In the rows, 128 means zero.
The rows of D fall into 4 groups, which share some directions, and each row is roughly a mix of its group's hidden directions.
D, 144 rows:
0: 138 147 161 120 156 124 146 108 159 141 171
1: 102  92 121 138 124 153 162 150 166 115 118
2: 109 105  97 155 123  86 156 146 107 136 144
3: 141 113 146  96 118 124 120 110  81 106  92
4: 120 147 152 105 129 125 142 153 146 171 168
5: 144 125 134 100 152 159  95 131 145  88 105
6: 161 155 126 114 114  96 104  99 100 147 108
7: 101 104 102 149 108 136 149 140 175 137 147
8: 105 100  95 154 111 132 107 147 122  94  99
9: 134 117  91 114 148  89 135  85 120 139 106
10: 125 129 149  62 118 147 133 150 117 143 130
11: 120 115 136 126 127 122 141  76 103  90  99
12: 152 160 160 123 136 123 156 101 135 163 153
13:  98 151 127 133 154 147 135 173 138 162 145
14: 164 168 150 121 140 106  98 122 107 155 128
15: 105 124 121 145 139 127 151  81 117  90  98
16: 123 138 119 123 128 124  89 135 177 150  89
17: 137 139 123 111 150 158 104 105 177 130 100
18: 118 193 137 114 145 143 148 114 118 117 142
19: 112 171 144 112 138 137 158  87 127 134 156
20: 109 140 148 147 126 122  86 113 151 169 102
21: 107 156 123 175 139 120 144 107 168 137 141
22: 103 100 145 139 142 155 164 143 155 104 104
23: 142 106 113 148 108 120 134  89 115  86  98
24: 124 159 161 163 145 114 143 126 156 137  92
25: 108 153 130 126 151 144 124 168 138 176 146
26: 129 105 142 126 143 122 141 100 103 147 185
27: 122 110 149 122 149 114 161 107  96 120 174
28: 101 103 100 119 116 143 117 161 108  99  95
29: 107 151  88 114 137 111 140  88 149 113 103
30: 140 131 145 102 173 150 124 107 111 104 163
31: 135  89  91 150 118 115 100 152 144 150 111
32: 117 153 147 126 150 125 136 152 151 167 171
33:  91 114 106 147 101  89 158 138 121 146 138
34: 127 142 170 164 158 124 150 123 140 143  96
35:  92 100 119 116 137 103 144 156 104  95 148
36: 143 126 178 120 115 140 148 156 120 137 169
37: 167 123 140 119 159 162  97 102 151 139 123
38: 154 127 135 103 128 114 179 138 112 105 162
39: 135 128 115 193 134 102 119 107 134 107 128
40: 137 103 124 132 137 129 169 112  76 124 153
41: 111 139 136 138 141 127 141  79 105  81 113
42: 157 108 156  90 117 122 106 141  93 142 106
43: 114 108 132  97 116 127  93 169 112  95 115
44: 125 100  94  95 122 133 109 112  95 111 160
45: 108 103  98 138 116 121  98 160 110  96 103
46: 108 127 110 136 127 121 137  75 102  88 117
47: 129 105  85 161 125  94 141 134 106 145 152
48: 131 144 155 137 123 130 122 149 176 168 101
49: 140 101 116 127 115 124 119 100 110  76  96
50: 151 155 139 113 110 123 100 165 130 162 157
51: 121 112 104 157 107 124 100 144 103  99  89
52: 144 104 172 131 123 140 118 152  96 135 165
53: 148 133 165 163 140 125 176 149 124 137 118
54: 142 130 120 189 126  93 119 105 134 114 134
55: 148 122 142 116 148 133 149  72 117 107 155
56: 132 116 167 141 114 163 118 166 109 124 160
57: 113 162 137 130 108 138 113 176 140 141  92
58: 133 169 156 102 150 159 133 107 144 104 112
59:  96  97 121 149 138 151 150 154 166 126 151
60: 127 148 124 125 117 134 101 156 184 136  99
61: 146 152 154 124 149 106 161 105 140 146 168
62: 134 146 177 164 143 134 162 146 139 136 113
63: 135 130 147  98 132 168  83 116 158 139 126
64: 123 143 108 136 127 113 138  74 109 100  96
65: 128 126 150  61 116 130 131 153 118 140 140
66: 166 105 125  92 125 113 112 118  93 138  96
67: 156 100 132  90 131 127 117 139  93 132  88
68: 156 124 166 124 138 133 131 166 164 160 127
69: 122 106 118 144 106 118  94 145 108  83  99
70: 142 134 153 115 104 139 120 171 128  99 168
71:  96 138 120 172 153 137 151 125 167 125 142
72: 121 152 146 144 109 137 105 155 174 152 105
73:  79 107 125 143 127 158 151 143 140  95 142
74: 111  84 144 148 146 144 156 140 169 131 127
75: 124 124  95  80 107 124 104 123 126 103 161
76: 164 105 137  94 136 121 117 129  97 135  85
77: 116 122  80  90 107 128 100 113 124 111 148
78: 134 154 160 139 120 116 114 151 175 153 105
79: 142  96 129 128  97 115 106 105 124  79 109
80: 143 110 117 134 117 137  90 160 153 125  81
81: 110 127  99  93 106 134  83 118 128 107 153
82: 125 115  96  81 105 126 105 119 117 117 165
83: 121 112 131 138 138 118 145  71 115  98  98
84: 118 124  77 118 153 126 149  94 123 105 104
85: 115 153 163 110 136 131 167  92 116 116 153
86: 142  99 109 124 131 137 160 130  80 106 156
87: 105 149 106 118 150 110 125  82 153 124  95
88: 145 150 165 106 129 114 158 114 139 155 165
89: 106  91 114 145 139 148 160 136 170 113 141
90: 123 158 135 147 127 129 134 166 149 149  78
91: 109  92  88 139 102 124 153 102 156 120 128
92: 144  64 107 138 115 117  98 131 133 136 130
93: 139 128 152 120 145 146 116 182 142 148 161
94: 125 131 107 149 139  97 170 119  91 119 158
95: 141 121 116 184 129  99 107 101 148 115 137
96: 119 100 102 160 103  87 149 146 107 137 133
97: 145 126 160 140 105 136 168 156 109 143 162
98:  87 114 119 129 104  95 152 161 109 105 127
99: 124  88  91 149 116 104 120 147 150 131  95
100: 125 125 109 193 139 110 127 110 140 103 128
101: 134 161 159 135 124 129 130 138 144 181 157
102: 102 166 138 132 130 135 127 171 147 160 103
103: 126 125 168 106 125 129 154  99 100  96 155
104:  99 131 106 165 130 131 139 127 167 137 169
105: 132 148 157 171 152 112 132 132 146 132  85
106: 155 115 115 108 105 128 119 168 154 161 153
107: 124 160 140 118 136 119 149 126 184 145  99
108: 112 112 111 120 124 128 135  88  91  86 105
109: 134 153 166 164 148 102 147 124 143 138  97
110:  95 161 132 125  83 125 126 162 135 131 102
111: 121 131  99 127 157 107 106 100 150 126  81
112: 128 106 120 106 162 131 133  88 120 105 170
113: 134 129 120 197 114 117 119 108 130 113 112
114: 140 157 169 103 144 125 159 121 134 147 161
115: 167 113 164 124 128 159  87 131 134 148 122
116: 104 173 161 105 145 141 159 110 127 124 142
117: 164 169 121 114 132 105  96 124 101 153 129
118: 128  89  94 123 116 108 122 116 116  81 109
119: 135 125 141  58 123 135 142 136 102 127 122
120:  91 158 123 118 127 128 136 156 158 117  85
121: 145  90 103 147 131 128  94 140 155 161 110
122: 123 115 116 137 124 133 118 172 156 172 158
123: 136 130 117 106 145 158  96  91 169 140 130
124:  93  92 130 142 131 152 164 130 153  99 115
125: 135 139 120 194 151 113 123 104 137 114 129
126: 151 128 163 127 108 153 105 116 158 160 100
127: 113 101  95 135 123 144  87 144 121 104  93
128: 104 117 119 129 126 101 158 117  94 125 177
129: 165 149 142 114 133 100  97 108  95 153 121
130: 111 101 110 136 103 127 100 155 112  90  99
131:  92  89  86 132 114 148 147 142 140 112 134
132: 150  98 114 118 114 132 123  77 126  96 102
133: 120 151  93 133 120 109 122  81  97 113 107
134: 142 122 179 149 110 134 134 157 107 146 158
135: 123 138 123 133 133 125  86 136 173 143  85
136: 131 130 132  68 117 154 155 126 114 156 119
137: 109 157 138 121 155 141 150 159 138 169 154
138: 118 131  94 119 120 119 115  90  83  98 138
139: 143 108 115 165 113 121 102  95 126  93 101
140: 121 121  92  75 117 135 116 117 127 103 158
141: 140 122 167 128 103 149 144 164 120 146 167
142: 147 155 168 141 141 111 154 101 143 134 162
143: 149 115 161 154 112 134 156 158 102 153 149

In each list below, one row fits none of the groups, and each other row fits one group, some only roughly. Which row is it?
    k878:  97 137 142 157 155 150 149 136 161 120 162
    k772: 136 127 175 161 109 156 136 156 119 150 142
    k982: 102 120 129 163 144 137 143 132 169 130 172
    k574: 138 107 115 106 104 117 121 124  91 127  75
    k616: 139 168 152 113 141 144 150  86 111 111 147
    k476: 145 129 141 101 162 157 117 102 148  91 107
    k96:  90 138 144 161 119 138 150 122 173 112 144
    k218: 125 115 127 142  95 104 121  90 126  90  94
    k330: 111 153 150 107 135 164 138 160 134 170 138
    k77: 103 158 116 165 147 140 142 150 162 136 154
    k76: 104 146  82 107 131 111 113  91 146 114 112
    k547: 114 110 121 112 129 141 147 107  85 107 173
    k28: 145  99  76 153 135 106 111 137 139 133 102
    k950: 146  92  95 140 140 127  96 147 152 128  93

k218
    k462: 101 175 118 126 123 130 133 143 159 153  93
    k89: 119 121 111 152 123 100 134 177  88 119 144
    k195:  91 128  99 130 115 103 143 157  97 108 155
    k533: 130 114 124 110 116 147 124 177 148 131 176
    k82: 135 143 150 134 138 119  90 151 173 133  94
    k591: 148 118 131 106 134 119 126 105  90 116  74
    k420:  99 124 131 150 112  96 159 165 102 148 140
    k70: 132 124 107 149 104 121 110 186 119 120  99
    k687: 146 117  99 104 114 113 132 100  99 120  81
    k908: 158 110 170 111  96 140 137 134 110 130 164
    k749: 143  91 111  91 107 126 125 113  95 113  99

k908
    k187: 112 119  71 114 150 119 129  92 125 129 107
    k404: 119 152 110 127 139 125 128  88  85  91 112
    k292: 123 169 136 126 132 152 114 159 158 152  95
    k703: 145 106 101 158 138 124 108 163 139 169 114
    k474: 177 133 140 124 113 158  88 113 135 116 106
    k846: 120 176 135 112 129 138 157  92 123  96 140
    k399: 107 141 124 129 136 132  73 120 163 128  94
    k728: 101 118 126 109 134 127 143  74 105  97 111
    k481: 123 114 158 131 122 140 137 172 168 163 135
    k154: 153  90 137 121 133 126 128  79 112 130 164

k728
    k836: 116  96 126 132 115 136 110  96 107  85  95
    k961: 117 155 152 136 104 129 122 173 128 165 101
    k189: 138 102  90 155 139 120 106 156 147 148  96
    k297: 122 166 146 155 156 133 122 147 154 157 157
    k229: 115 162 145 102 151 134 161 116 108  93 149
    k368: 159 116 118  84 117 124 109 136  95 134  92
    k696: 145 128 153 119 110 136 133 176 162 150 155
    k693: 119 141 121 104 153 140 135  97 107  93 171
    k714: 103 165 112 162 125 131 119 129 154 139 171
    k987: 131  97 145 105 126 118 154  81 118  94 138
    k552: 155 141 130 118 164 158 113  89 157 137 113
    k783: 112 144 111 125 144  99  94  83 142 119  99
    k410: 129  92 135 110 131 119 143  89 109  95 162

k836
    k249: 130 127 173 170 123 115 157 129 158 128 108
    k763: 148 116 153 103 115 142 113 178 134 139 162
    k45: 149 141 159  91 142 109 136 122 138 158 168
    k654: 122 160 126 130 131 124 142 156 117 187 151
    k964: 137 142 149  84 148 114 158 122 134 154 163
    k941: 108 136 140 149 112 160  90 158 157 132 102
    k256: 149 169 103 117 119 106 104 124 104 159 103
    k24: 159 150 151 130 134 157  97 126 147 172 119
    k367: 108  96  99 126 106 125  86 163 124 115 112
    k202: 150 119 165 101 115 137 136 140 113 107  79
    k425: 120 152 146 138 141 145 144 131 157 180 156

k249
    k561: 153 121 149 136  99 150 126 187 128 124 140
    k113: 152 149 153  97 129 120 172  99 122 145 149
    k322: 150 127 169 144 110 138 139 180 122 117 148
    k186: 121 154 116 135 142 143 117 171 157 121  84
    k698: 144 171 157 124 122 147 150  86 116 118 144
    k41: 105 141 119 176 148  99 119 109 155 127 102
    k820: 122 126 120 187 143 131 145 107 134  93 109
    k22: 148 106 128 116 114 112 111 107 101  77 103
    k799:  97 146  94 118 137 141 149  91 160 135 106
    k796: 139 151 112 106 164 164  92 114 156 125 125
    k633: 117  93 125 158 125  99 146 172 105 116 117
    k925: 147 109 126  92 114 126 120 125  87 126  81
    k27: 172 140 108 110 136 109  98 140 119 171 126
    k854: 142 101 118 141 128 109 135 100  98 134 181
    k107:  89 110 116 163 126 144 144 139 173 135 142

k41
    k677: 128  84 103 147 122  89 150 138 120 104 109
    k892: 145 114 100  93 107 119 106 125  84 132 102
    k622: 128 145 161 149 154 143 176 131 150 139 106
    k715: 145 165 114 104 116 117 108 122  81 122  99
    k460: 149  86 100 158 148 115 107 141 150 151 116
    k251:  87 154 139 139 146 132 157 115 154 119 166
    k875: 150 146 119 130 110 108 108 148 146 184 144
    k412:  94 117 142 145 125 144 168 114 144  89 105
    k642: 102 157 139 119 128 140  92 123 178 131 106
    k313: 163 110 124  86 104 119 128 126  99 119  92
    k793:  82 131 102 138 127 101 147 165 112 140 147
    k395: 157 151 120  96 112 112 101 127  91 143  99
    k701: 136  98 107 151 115 102 116 105 120  80 110

k251
    k162: 150 117 110  84 106 129 124 125  93 105  96
    k891: 163 104 161  94 130 128 133 128 111 120  86
    k211: 116 163 104 145 104 124 125 154 153 144  85
    k678:  83  94 105 145 127 138 137 124 167 111 116
    k78:  78 142 118 170 131 133 144 124 157 130 149
    k495: 111 107 108 140 128  90 175 103 116 112 144
    k120:  91 123 102 153 126 100 152 154 117 162 143
    k655: 105 148 115 134 145  99  98  82 144 132 104
    k998: 125 147 139 109 117 155 103 133 169 122  82
    k983: 105 138 130 161 141 133 127 133 157 138 185
    k311: 100 135 133 134 116 122 135 166 159 146  80
    k372: 113 143 140 147 137 107 100 114 166 149  87

k678
